A state moves one step at a time under one of 6 hidden systems, and each row is a state written as 22 numbers. Each run below is a few steps of one system.
trace 1, A:
[[ 17   7  11  -6  12 -68 -37  16   5 -32   3 -24  17 -21 -35  -1  32  20
  -24 -46  35 -16]
 [ -2  -3 -44 -34  20 -22  -4 -12  18  17  45   6  31 -43  -1  -2  48  18
   38   2   9  15]
 [ 12 -46   4  -8   3  17  39 -28 -21  27  20   7   5  -8 -27 -56  -1  21
   25   0 -26  12]
 [  9  13  10  14 -16 -12  36  -8 -49 -24 -24  -9  -1  -3 -27  -5   5  -5
   12 -63 -19  -8]
 [  9   8 -24  -8  -6 -25 -28 -28   6 -44   0 -35  18  -3 -11   5  39  -8
  -14 -22 -24  10]
 [ 17 -30   6 -19  23 -25 -15  -1  18  -4  26  -9  20 -27 -23 -22  20  33
  -12  -3  23  -1]
 [-11  -4 -15 -12  18  -9  29   2 -22  24  18  10  10 -29 -12 -11  18  14
   43 -23   7   5]
 [ 12 -11 -16   2 -21   6  20 -35 -18  -2   0  -9  -3  10 -12 -29  11  -6
   19 -18 -40  16]
 [ 20  -7  20   9 -10 -18   0 -14 -16 -32 -10 -12  12 -11 -27 -10  10   3
  -20 -33  -6 -12]]
trace 2, C (9 x 22):
[[ -6  26  -7  -4  18  -6  -3  24   1   3  25  16  20 -18  -7  29   4  34
  -10  32  43 -15]
 [-21 -28  -7 -13   2  25   9   6   9  38 -13 -10 -16  -6   7  -2  -9  -4
   31  17 -22  43]
 [ 27 -17  13   8   3  18  24 -24 -10 -24   6   5 -17  25  13 -26 -13   1
  -14 -31  -2 -29]
 [-14  27  -1  25 -14 -14 -14   6 -28 -18 -16  -9  10 -23 -11  42   4 -10
   -7 -12  20  -3]
 [ -2   0  -3 -23  -1 -21 -26  19  41  15 -11  -6 -12  24   8 -14   9 -16
    4  15 -25  16]
 [ 11  -6   0  -1  19  16  11  -8   2  -3  37  24   9  -1  11 -10  -6  23
  -13  19  28 -30]
 [-22  -1   2  14 -14  18  17   8 -30  18 -23  -8  -3 -22 -15  26 -13   0
   19   4  -5  27]
 [ 17  -8   5 -15   1  -6   3  -4  22 -18 -12 -10 -20  30  19 -20   3 -19
   -1 -34 -29  -2]
 [ -2  14  -4  17   8  -6 -20 -12 -14 -24  20   3  18  -9  -2  15   4   9
  -28  12  33 -29]]
trace 3, C:
[[ 11 -17  10  16  -5  10  14 -13 -17   7   1   1 -26  31  -1 -34 -23   3
   -3 -10  -2 -11]
 [  8  26   0  16 -21  -5   3   3 -12 -16 -11   8  -3 -18   6  32   1  -8
    2 -28  18 -11]
 [-15   1   5 -10  -1 -14 -27   4  20   1 -14  -4   8   9   4  -3   8 -26
   -7  22 -29   4]
 [ 10   7   1 -10  17   3  12  13   8   0  21  10   2  16  -1  -9  -6  27
  -12  21  13 -15]
 [-13 -10  -6   3   2  22  12   2 -11  11  -6  -6  -5 -26   5  25  -6   5
   18  -4  11  20]
 [  5 -14   7   5  -6   1  -2 -12  -1  -5 -13  -9 -18  24   6 -22  -8 -17
   -3 -16 -20  -2]
 [  9  22   2  11  -4 -12  -7   3  -5 -18   6   8   3  -1   0  13   2   4
  -15  -6  22 -23]
 [-16   3  -3  -7  -2  -5 -16  14  12  18  -9   0   3  -8   0  12   3  -9
    9  21  -8  16]
 [ 10 -10   4 -11  11  11  14  -1  11   2  11   9  -7  18   9 -22  -7   8
   -3   8  -8  -9]]
trace 4, Z:
[[ 16  29  -5  -3 -29 -22  -7   8  10 -29 -26 -25  -8  19 -10  16  12  -5
  -12 -23 -22  15]
 [ 19 -13   7 -17  19 -16 -22 -11  32 -23  22   8  21 -11   9 -11  18   3
  -25   3  10 -25]
 [-11  -7  -9   2   6  -8   2  -1 -22  29  20   2  17 -16 -34 -16   4  29
   13  27  11   8]
 [ 13  -6  -5 -14 -23  15  29   0  11  12 -15   3  -9 -12   5   6   4  -5
   28 -16 -29  28]
 [ 11  -6   6  11   3   4   6 -31 -20 -35   2  -1   6   4   7 -10   5 -16
  -14 -31  -8 -29]
 [  5  22  -6   5 -10 -26 -18  12  -7 -10  -2 -20   5   5 -32   8   7  23
  -16   9  10   7]
 [ 11 -13   1 -29   5  -8  -6   7  41  10   6  11  10 -20  10  -2  18  -2
   10   5  -9  10]
 [ -1 -20  -4  12   8  12  14 -30 -30   7  21   9   7  -4  -8 -27   0   6
    8   1   2 -14]
 [  7  18  -3   7 -31  -1  13  10 -14  -2 -22 -11  -6  -6 -20  20  -2  10
    6  -9  -9  24]]
trace 5, T, 9 rows:
[[ -5 -24   9  11   9  -1  -8 -29 -25  -6   9 -10   8  26 -24 -47  -6  -1
  -19  16 -23 -15]
 [ 21  33  -6   8 -32 -19  19  16 -16  -3  -8   2  -1 -16 -27  20   9  23
   11 -26  12   8]
 [ -8 -19  12 -17   6 -13 -22  -8  27  -8 -13   1  17 -18  17  -2  19 -39
    1  -8 -29  -1]
 [ 11 -11  -6  -5  20  -7  -1  -8  -6 -11  26 -18   3  22 -23 -31   3  37
  -20   8   8  -7]
 [  8   3  -8   2 -24  -5  18   6  -8  24  -7  10  -3 -38 -11  14  10   4
   37 -25   8  20]
 [ -6 -17  15  -1   1  -9 -19 -20   5  -8 -12   0   3  18   7 -31   4 -39
  -10  -1 -39 -13]
 [ 22  17 -10   6  -4  -9   6  -5 -14 -24  18 -11   9   3 -28   2   7  42
  -19  -2  20  -7]
 [ -7  -6   7 -15  -8 -13  -3  17  15  23 -17   9   8 -41  -1  17  14 -17
   27 -11  -7  20]
 [  4 -21   3  -9  19  -3  -6 -21   6 -12  10  -8  -4  37   7 -44   2 -10
  -12  -4 -26 -17]]
trace 6, M, 9 rows:
[[-13  14   0  27  -9 -28 -40  -2 -13  21   9  10  -2  30 -18 -29 -10  -9
  -14  41   8 -23]
 [ 30  25   7 -15 -35  -3  31  29  24  13 -13  25  -7  -8  -2  16  -2  12
   15  -3 -11  14]
 [-24  -8   6  -7  36  32   9  -9  -1 -18   9  10  16   0  32  14  -7 -15
  -12  21  -5 -23]
 [ -8   9  -6   5   2  -8  -3  21 -10  10  -8 -28 -27  43 -21 -16 -15  22
   -4   9   0  16]
 [  8 -11   3  -2 -11   5  -3   9  22   5 -19   0 -21 -25  27  25  -1 -17
   17 -35  14  13]
 [ -6  -6   2  14   8  -4 -29 -18   0   4  17  15   2  18  10 -24  -7 -19
  -16  27   5 -33]
 [ 18  31   0   1 -29 -11  13  29   3  15  -6  10  -9   8 -22   7  -7  25
    4  14   4  10]
 [-16  -6   9 -15  16  23  17   4  11  -7 -10  14  10 -18  30  23   0 -22
    9  -1 -15  -4]
 [ -5  -4  -5   5  18   5  -7  -5  -8  -4  11 -16 -16  44  -1 -24 -13  11
  -17  16   1  -9]]
trace 7, T:
[[ 37  -2 -21 -17 -25   8  11  -8  36   1  11   6  -8 -23  19  14  16  12
   17 -17   7  21]
 [-20 -38  28   8  20   4  -9 -17 -16  11   1  10  19 -14 -10 -29  -8 -18
   -6  18 -13 -16]
 [  8  40 -17   4 -12 -20  15  14 -19  -1   2  -5 -13  32 -22  -7   3  19
    7 -11  -3  -1]
 [ 10  -9   1  -7 -17  10  -1 -14  19 -16 -14   1  12 -37  15  27  14 -17
    3 -13 -13  14]
 [-12 -21  20  -2  30 -14 -19   5  -3  -1   4 -12   4  15 -15 -26  -5   4
  -20  11   1 -15]
 [ 17  20 -28  -2 -14  -7  15   3  -2   9  15   2 -13  -1  -3   4  10  22
   24 -20  17  10]
 [ -5 -25  14   1 -12   9  -7 -19   5   6 -13   8   9 -20   6  -4   0 -29
    4   7 -25   6]
 [  5  10  10   5   9 -15   0   7 -16 -13   4  -5  -1  28 -20 -19  -4  13
  -20   1   1 -22]
 [  7  14 -20  -8 -11  -4   6   4   6   0   1   1   5 -28   1  27  18   7
   19 -13   8  15]]
trace 8, Z (9 x 22):
[[ 29 -47  16 -16  15  38  15   1  34 -22 -11 -40 -48  37  24 -15 -27  24
  -24 -25  -3  19]
 [-12  11  -1  26  16 -22 -19   7 -30  -1  11   8   3 -46   5  34   3  -3
    9 -41  75 -30]
 [-14  13 -18   6 -31 -35 -45   4  17  39 -17  -2 -20  31  -7 -29   8 -32
   19  30 -31  22]
 [ 42  -8  25  -4 -14  35  31  -4  26  -3  15  44  -3   4  21  -8 -24  13
  -21  23   4 -27]
 [-48  24   2   9  25   5  17  10 -52  -8  -7  -1  34 -16 -20  31   3  -6
    3  15  -6 -11]
 [ -1 -11 -13 -24   7   9  -5  14  33  -7 -18 -43 -33  39  15  -1  -2   3
    1  -9 -26  38]
 [ 15 -26   9  14  14   7 -12 -12   2  -8  19   9  -7 -26  24   6  -9   3
  -10 -26  54 -28]
 [-26  22  -6  21 -18 -34 -24  14 -27  37 -11   6  -2   3 -27  -8   2 -14
   19  16   2   3]
 [ 27   7   0 -17 -22  17  15   3  41   2  -3  21 -14  24  26  -5  -8  -6
   -1  15 -27   4]]
trace 9, X:
[[  5  27 -22  -6  -5  11  35 -32 -25 -40  17  13  46 -36  -2  30  32  -2
   11 -14 -21 -12]
 [-13  -8   8 -16   9 -38 -20   9  -4 -13 -22 -44  11  13 -41 -21  22   2
  -10 -12 -38  24]
 [ 39 -16  -7 -21  17  -5   9  -3  31 -21  20  -4 -19  -6  26  -5  12  17
    4 -58  28 -11]
 [-12 -13 -27  21  -8 -11 -19 -48 -32  11  19   0  19 -31 -14 -15  26 -16
   21  -5   1  -2]
 [ 25   1  13 -14 -27 -28  15  18  12  25 -14  11 -10  11 -28 -36   5   6
   18 -12 -29  15]
 [ 21  18  -8 -21   7   5  31 -14   6 -36  19  20  29 -17  13  13  24   2
    1 -19 -12 -22]
 [-16  -3 -12   0   8 -23 -20 -14 -20 -15  -1 -36  19  -1 -36  -9  23   8
   -7   0 -16  15]
 [ 24 -21   4 -23   8  -9  10  14  26   3  -1  -9 -23  -4   9 -11   5  13
   15 -46   8  12]
 [  3  -7 -18  11   0   1  -1 -45 -19  -9  22  13  15 -16  11 -13  18 -20
   11 -16  -2 -22]]
trace 10, A, 9 rows:
[[-15  11 -21 -37  55 -17   9  -7  -5 -29  43  -8  54   1 -23 -12  39  31
   -8  23 -16 -17]
 [ 14 -28 -15 -29  16  19  47   7   2   3  13 -33  -8 -12 -22  -5   4  63
   21 -22   0  46]
 [ -5 -40   1   6   7   3   6 -26 -24   0 -19 -23 -19 -22   9 -15   8 -32
   31 -76  -8  11]
 [ 15  11 -22  29 -30 -45 -41 -35 -24  -4  11 -10  -4  13 -28 -33  21 -10
   -1 -20   6 -13]
 [ 29   5  11 -17 -24 -32   1   2  15  -2   7  21  43 -46 -36   2  30  17
   -4  10  -9   1]
 [-12 -10   1 -34  50   4  33  -5  -9 -13  24   9  36  -8  -5 -20  22   7
   12  -4 -28 -17]
 [  8  -5 -24   0   3  15  30 -12 -28 -13   9 -38 -15  17 -21  -8   1  42
    7 -24  -1  25]
 [  8 -30  10  -1 -14 -11 -10  -8   4  -8 -28 -27  -8 -32  -7   6  13 -16
   10 -51  -8  26]
 [  3  -3 -12   6  11 -38 -33 -24  -5  -4  23   5   9   2  -4 -33  24 -16
    3 -20  10 -31]]
trace 11, X (9 x 22):
[[ -4  29   0  25 -34   4  12 -16 -32 -13 -20  18   5  -3   4  17   1 -38
    8 -15 -23 -15]
 [  6  19  14 -11 -12 -33 -30  21  28 -13 -17  -6  11  12 -14   4   9  -5
  -26  18 -18   0]
 [  7 -10  -2 -19  36   2   0   9  20 -10  29   2  10 -13   8   6   7  31
  -12   6  34 -12]
 [-25 -15 -24   9  14  15   5 -16 -29  20  11 -16  -6  -2  -5 -10   0   6
   24   3   5  16]
 [ 14  -7  12   5 -26   8  16   1   2  10 -25   2 -26  13   5 -10 -15 -15
   11 -20 -22  11]
 [ 10  20  12   9 -12  -8  -4  -6  -1 -23  -5  20  14  -7   8  13   6 -19
  -16  -6   0 -30]
 [ -8  12  -8  -5   6 -24 -25  13   8   6   8  -9  11   1 -19   1  12  12
   -9  26   7   6]
 [  5 -21   0 -20  20  17  17   8  16  10  11  -1  -7  -6   9  -3  -3  21
    9   1   7  11]
 [-11  -6  -6  17   1  17  14 -23 -32  -6   0  -2  -3   2   4  -5  -4  -9
    8 -12  -6  -7]]
trace 12, M (9 x 22):
[[-38   0 -26  15 -13  28  11 -17 -30  22 -28 -14 -25   3  24  11  -5 -48
   48 -18 -32  31]
 [ 36 -28  30  25 -20  10 -17 -29   4 -34 -16 -12 -24  32   6 -27 -22 -13
  -45 -21  -6 -22]
 [  5  39  10   2  -1 -48 -27  41   9  -8   0   9  12 -17 -16  30  12  15
  -16  -4  45 -22]
 [-12   0 -19 -37   9  -1  -2   4  39  30  13  23  19  -7  17  -8  23 -15
   30  36 -35  16]
 [ 12 -27   2  10   6  47  38 -19 -20   6  21   4 -11  12  -1 -18 -28  36
   -5  16   9  -1]
 [-28  25   7  26  -7  -5   3  21 -43  -4 -36 -15 -12  -2  -9  33 -12 -17
    7 -27   8   4]
 [ 14  -8   3 -17  -4 -15 -26 -10  39 -20 -11  -7  -9  22  26 -16  13 -35
   -9 -19 -32  -4]
 [ 24  -7  -1   2   7  -3 -16   3  17  -1  31   4   2  -8  -8  -1  -4  42
  -25  23  46 -11]
 [-31  15  -3  -2  -4  -9   9  21 -15  42  -8  20  10 -25 -11  13   4 -11
   37  18  -5  13]]

Which system made each run below?
trace 13:
[[ 28 -24   8   0 -20  19   7 -15  19 -15 -13 -13 -17   1  11  -2  -8   0
  -10 -18 -10  15]
 [ -7   5  17  17   4 -20 -10  -2 -23  -7  -1  15  14 -20  -5   3   3 -16
   -5 -17  18 -32]]

X
trace 14, 2 rows:
[[ 16   6 -29  -5  -6   9  -4  -4  25  27  36  24  -6  -2  16  -1   1  22
   12  32  28   0]
 [-21  -1  14  15 -14  23  21   8 -25  29 -15  19   2  -9 -10   8 -23  -5
   11  34 -10   7]]

M
trace 15:
[[ 41  12  15  22 -40  15  12 -20   3  -5   7  46  -2   2  12  -5 -15  -8
  -16  10   4 -36]
 [-35  34   7  -1  15 -11  -1  16 -22  -6   0  18  44 -13 -17  23   8  -7
   -8  40 -11 -19]]

T
trace 16:
[[  9 -26 -12 -25  -7  63  43  -2  28  27  12   8  -3 -18  16  15 -15  32
   19  47 -17  45]
 [-26 -27  29  13  25  27  38 -12 -51 -17 -26  -5   2 -26  11  10 -11 -31
   13 -57  -9 -14]]

Z
trace 17, 2 rows:
[[ -4  17  -3  -1  28 -11 -13  10   2 -30   8 -10  -6  21  18  11   3   3
  -19 -18  25 -28]
 [-16  -4 -14   5   2  -9 -40   7  12  23   6 -13  -5  -5  -4   7  -1   7
   -1  31  23  17]]

Z
trace 18:
[[  2 -11  -7  15  -8  18 -26 -41  -4 -39   2 -19  20 -18   6  22  10 -10
  -30  10  -3   0]
 [-13  -6  22 -12  23 -33 -20  38  12  17  -4  -7   4   4 -26 -14  -2  16
  -11  17  12   1]]

A
trace 19:
[[ 26  -4  19  -9 -10 -19  40   1 -18  -5 -10   7  -4   7 -26 -36   7   4
   15 -52 -29  -8]
 [  6  12 -25   5  -2  -8   0 -39 -26 -48  11 -22  24 -15  -8  13  31  -1
   -5 -35  -7  -7]]

A
trace 20, 2 rows:
[[-22 -27  19  -8  46  60  28  -4   1 -22   3  10  13 -28  50  40 -19 -11
  -11   0  18 -24]
 [-41  11 -20  25   7   4 -26  20 -23  27 -16 -37 -44  57  -4  -7 -28   2
    4  26   8  21]]

A
trace 21:
[[-25 -30  35 -18  44 -27 -16  27   8   2 -21 -11   4 -13   0 -11   5 -23
    2 -33  -2  -7]
 [ 24   9 -42   9  -2  -2 -13 -34   7  -6  40   3 -24  36  26 -29   7   6
    2 -12  21 -22]]

X
trace 22 (2 x 22):
[[-26  21 -31  16   2  29   8 -11 -20   8  10   7  -9   7  27  23 -10  -9
   17  20   8  -3]
 [ -1 -10  26  11 -20   9   0   8  -1   2 -36 -13 -19  25 -11  -9 -25 -10
  -15  10 -29  15]]

M
trace 23:
[[ 33 -25   6   8 -20  -1  -9  -5  16   9   3  -3 -20 -16  -3  -7  -6  15
   -2 -19  30   9]
 [-14   4   3   3   5  -8   7  -3 -15  20   7  33  16 -22   3  -6   8 -20
   24  -3   0 -21]]

X
trace 24, 2 rows:
[[ -7   6  12 -19  -7  -3  17  16   5  -4 -27  -1  15 -16  -9  16  10 -13
   12  -5 -39  19]
 [  6 -22  -3 -13  34  14   7 -20   7 -24  20 -10   0  13  18 -18   4   6
  -12 -15   2 -17]]

M
trace 25:
[[ 24 -13  10   0  -5  42   6  -7  20 -55  -7 -26   3 -27  22  65  -9  27
  -47  -5  29  10]
 [-59 -25  19  21  49 -21 -44  15 -29  21 -11 -14  -1 -11  -5  -7 -11 -29
    0  -4  32 -15]]

X
trace 26, 2 rows:
[[ 20  -4  27 -10  -4   0  47  24  -3   9 -21  15 -31  16   6 -20 -15  -5
   21 -54 -11  -8]
 [-16   4 -32  23   3   5 -25 -53 -31 -34  13 -20  14  -5  12  10  19 -24
   -5 -15  -2 -13]]

T
trace 27, 2 rows:
[[ -7 -33 -27  17 -11  44  12 -49 -16  34  14  12 -18 -11  30 -20  -8 -24
   38   2  -8  14]
 [  7   6  36  38 -40 -17  -2   0 -36   7 -32   7 -11  24 -38 -30 -25 -13
  -19   1 -19 -14]]

A
trace 28 (2 x 22):
[[-11 -10 -32   7   3  13  -7 -43 -14  -1  19  -4   8 -11  14  -3  18 -14
   18  -3  -5   1]
 [  6  -7  20  12 -25  -1  -4   9  -5  12 -21  -8  -7   7 -31 -10 -17  11
  -13  21 -12  17]]

T
trace 29 (2 x 22):
[[-10 -39  35  -7  -5  28  12  12  16  34 -18  23  11 -43   4  10 -18 -10
   10  32 -12  20]
 [-16  11   1   3  27  11  42   2 -39  -2  -1  10 -15  30  11 -22  -8 -14
   22 -37 -12 -29]]

Z
trace 30, 2 rows:
[[-37 -15   2   2  46  33  24  -9 -34  -5   4  -7  -5  27  15 -17 -16 -11
    5   1 -15 -15]
 [ -1  24 -22  27 -29  16   5   4 -25  -7 -18 -29 -33  12  -1  34 -13  13
    0 -12  20  25]]

T
trace 31:
[[ 43 -25  -5 -28 -29 -10 -21 -13  66  -2   3   4  10 -44  13  10  27   0
    2  -6  -5  28]
 [  5 -27  19  11  16 -12  14 -33 -38   6  28  30  30 -17 -29 -56   6  -2
    8  -8  -8 -43]]

Z
trace 32:
[[ -5   4   4  27 -40 -22   0 -35 -35  23 -17  33   7 -13  -8 -32  12 -61
   36 -24 -38 -16]
 [ 54  22   7   2 -27   6  20 -29   3 -63  11  10  22  16 -11  -2   9  19
  -45  -1 -20 -31]]

M
